x =
[[120 141 142 127 135 133 120 125 117 141 128 152 128 130]
 [127 144 128 138 130 118 131 129 124 124 112 142 130 131]
 [131 117 116 133 123 124 134 128 141 116 137 102 128 125]
 [134 134 117 139 124 114 137 132 133 114 111 125 130 130]
 [141 124 113 131 119 116 139 136 133 112 108 120 130 130]
 [127 146 130 136 130 118 130 130 121 126 108 149 130 132]
 [132 114 117 128 123 128 133 128 139 120 139 102 128 125]
 [124 112 128 122 129 140 124 123 136 132 155 105 126 123]
 [124 130 137 123 132 136 122 126 122 138 134 138 127 128]
 [126 112 130 118 128 141 123 124 132 135 150 113 126 124]
 [138 120 113 131 120 119 138 133 136 113 117 113 129 128]
 [136 119 114 131 121 121 137 132 138 114 123 109 129 127]
 [118 138 145 124 137 137 117 124 116 145 134 150 127 129]
 [123 128 138 121 132 138 121 125 122 140 137 137 127 127]
 [136 117 114 129 121 122 136 132 138 115 125 108 129 127]]
Rows and columns are counted from 0.
(0, 0) -> 120
(7, 7) -> 123
(8, 8) -> 122
(10, 1) -> 120
(0, 12) -> 128
(0, 9) -> 141
(6, 4) -> 123
(3, 9) -> 114
(0, 2) -> 142
(6, 6) -> 133
(14, 3) -> 129
(1, 11) -> 142
(8, 4) -> 132
(11, 11) -> 109
(3, 12) -> 130
(0, 8) -> 117
(0, 1) -> 141
(8, 12) -> 127
(14, 8) -> 138
(10, 0) -> 138
(0, 10) -> 128
(3, 2) -> 117
(9, 1) -> 112
(13, 0) -> 123
(10, 11) -> 113
(0, 7) -> 125
(5, 13) -> 132
(11, 10) -> 123
(8, 5) -> 136
(10, 8) -> 136
(6, 1) -> 114
(5, 7) -> 130
(14, 4) -> 121
(8, 3) -> 123
(2, 10) -> 137
(14, 12) -> 129
(4, 11) -> 120
(2, 0) -> 131

data =
119	134	135	118	122	126	126	136	124
125	137	136	123	121	124	132	121	128
128	127	123	130	128	130	129	129	134
139	111	117	139	147	127	106	125	110
121	132	127	123	118	133	130	120	125
140	133	133	141	133	117	123	109	121
data[-6, 0]: 119
data[:, -3]: [126, 132, 129, 106, 130, 123]
data[-4]: [128, 127, 123, 130, 128, 130, 129, 129, 134]
data[-6, 5]: 126
data[-5, 7]: 121
data[5, -7]: 133
data[2, 2]: 123
data[-6, -2]: 136
data[4, -3]: 130
data[-6, 1]: 134
data[-3, 1]: 111
data[5, -9]: 140
data[:, -4]: [126, 124, 130, 127, 133, 117]
data[0, -3]: 126
data[5, 7]: 109
data[4, -9]: 121
data[1, -6]: 123

W =
[[127 121 127 143 126 125 126 126 131]
 [123 153 122 129 115 133 122 126 129]
 [123 124 127 127 122 139 140 117 118]
 [135 124 139 122 121 134 124 131 136]
 [120 136 132 135 131 130 141 130 142]
 [118 129 130 124 146 131 116 134 125]
 [132 125 139 134 130 136 122 127 117]]
W[0, 0] -> 127
W[:, 0] -> [127, 123, 123, 135, 120, 118, 132]
W[0, 2] -> 127
W[1, 3] -> 129
W[6] -> [132, 125, 139, 134, 130, 136, 122, 127, 117]
W[6, 4] -> 130
W[0, 8] -> 131
W[4, 8] -> 142
W[3, 8] -> 136
W[6, 1] -> 125
W[:, 7] -> [126, 126, 117, 131, 130, 134, 127]
W[6, 7] -> 127
W[5, 4] -> 146
W[5, 8] -> 125
W[2, 3] -> 127
W[1, 0] -> 123
W[1, 1] -> 153
W[2, 7] -> 117
W[4, 2] -> 132
W[3, 7] -> 131
W[3, 2] -> 139
W[3, 6] -> 124

m = [106 129 137 133 103 149]
m[0] = 106
m[2] = 137
m[3] = 133

grid =
[[139 124 105 138 123 111 122 121 111 123 146 138 153 135 135]
 [126 113 126 124 145 144 132 137 129 134 106 146 107 148 113]
 [114 142 127 152 121 103 111 113 135 147 138 132 135 103 126]
 [106 141 135 127 127 126 129 132 123 109 106 138 116 151 153]
 [120 117 125 126 143 140 131 137 126 128 102 149 106 154 121]]
Rows and columns are counted from 0.
(0, 0) = 139
(1, 0) = 126
(2, 4) = 121
(2, 9) = 147
(2, 11) = 132
(0, 7) = 121
(2, 3) = 152
(2, 0) = 114
(2, 2) = 127
(4, 10) = 102
(1, 1) = 113
(3, 10) = 106
(0, 9) = 123
(1, 8) = 129
(1, 13) = 148
(3, 5) = 126
(2, 1) = 142
(0, 12) = 153
(1, 10) = 106
(1, 4) = 145
(4, 13) = 154

a =
[[127 154 143 127 127 126 143 119 113 135]
 [120 135 151 137 143 125 146 124 128 129]]
a[0][0] = 127
a[0] = [127, 154, 143, 127, 127, 126, 143, 119, 113, 135]
a[1][4] = 143
a[1] = [120, 135, 151, 137, 143, 125, 146, 124, 128, 129]
a[:, 0] = [127, 120]

A =
array([[124, 124, 118, 124, 121, 128, 130, 124, 130, 139, 128, 126, 124,
        125, 137],
       [130, 132, 130, 124, 131, 128, 130, 130, 134, 101, 128, 130, 132,
        131, 124],
       [128, 129, 131, 127, 128, 132, 129, 130, 124, 125, 128, 129, 127,
        132, 128],
       [143, 127, 126, 130, 134, 127, 127, 128, 122, 122, 127, 131, 127,
        121, 138],
       [136, 126, 123, 127, 113, 129, 128, 126, 135, 115, 130, 130, 124,
        117, 132],
       [130, 123, 120, 122, 136, 128, 124, 122, 142, 140, 128, 132, 123,
        125, 151],
       [126, 126, 118, 130, 118, 130, 125, 134, 131, 143, 130, 129, 133,
        141, 132],
       [143, 125, 126, 125, 122, 127, 125, 133, 120, 129, 128, 129, 123,
        133, 123],
       [125, 128, 121, 127, 131, 127, 133, 124, 133, 139, 124, 129, 126,
        127, 142],
       [126, 134, 134, 129, 120, 132, 127, 128, 129, 124, 126, 131, 127,
        115, 140]])
A[0, 0] -> 124
A[8, 13] -> 127
A[9, 13] -> 115
A[:, 6] -> [130, 130, 129, 127, 128, 124, 125, 125, 133, 127]
A[3, 5] -> 127
A[4] -> [136, 126, 123, 127, 113, 129, 128, 126, 135, 115, 130, 130, 124, 117, 132]
A[3, 6] -> 127
A[0] -> [124, 124, 118, 124, 121, 128, 130, 124, 130, 139, 128, 126, 124, 125, 137]
A[3] -> [143, 127, 126, 130, 134, 127, 127, 128, 122, 122, 127, 131, 127, 121, 138]
A[1, 1] -> 132
A[9, 6] -> 127
A[4, 1] -> 126
A[5] -> [130, 123, 120, 122, 136, 128, 124, 122, 142, 140, 128, 132, 123, 125, 151]
A[9, 11] -> 131
A[0, 7] -> 124
A[2, 3] -> 127
A[8, 5] -> 127
A[:, 11] -> [126, 130, 129, 131, 130, 132, 129, 129, 129, 131]
A[2, 10] -> 128
A[5, 2] -> 120
A[8, 9] -> 139
A[2, 9] -> 125
A[3, 9] -> 122
A[2, 13] -> 132
A[8, 6] -> 133
A[:, 10] -> [128, 128, 128, 127, 130, 128, 130, 128, 124, 126]
A[:, 12] -> [124, 132, 127, 127, 124, 123, 133, 123, 126, 127]
A[4, 8] -> 135
A[6, 13] -> 141
A[0, 14] -> 137
A[6, 14] -> 132
A[9, 5] -> 132
A[4, 10] -> 130
A[2, 2] -> 131
A[5, 5] -> 128
A[:, 5] -> [128, 128, 132, 127, 129, 128, 130, 127, 127, 132]
A[5, 12] -> 123

arr = [131 139 132 152 134 134 135 135 139 133 134 130 132 132 131 135]
arr[0] => 131
arr[4] => 134
arr[14] => 131

B =
[[126 141 147 138 134 129 136 154 150 147 130 146 152 134 157]
 [119 131 147 156 136 118 123 129 139 145 126 154 155 123 124]
 [124 105 141 140 105 120 123 141 146 136 126 140 130 131 145]]
B[0, 0]	126
B[2, 14]	145
B[2, 7]	141
B[1, 7]	129
B[1, 5]	118
B[1, 0]	119
B[2, 5]	120
B[0, 11]	146
B[:, 7]	[154, 129, 141]
B[1, 2]	147
B[2, 6]	123
B[1, 12]	155
B[:, 9]	[147, 145, 136]
B[0, 9]	147
B[2, 1]	105

X = [142 147 152 148 147 145 145]
X[0] = 142
X[1] = 147
X[6] = 145

M = [128, 130, 115, 156, 142]
M[0] -> 128
M[-4] -> 130
M[4] -> 142
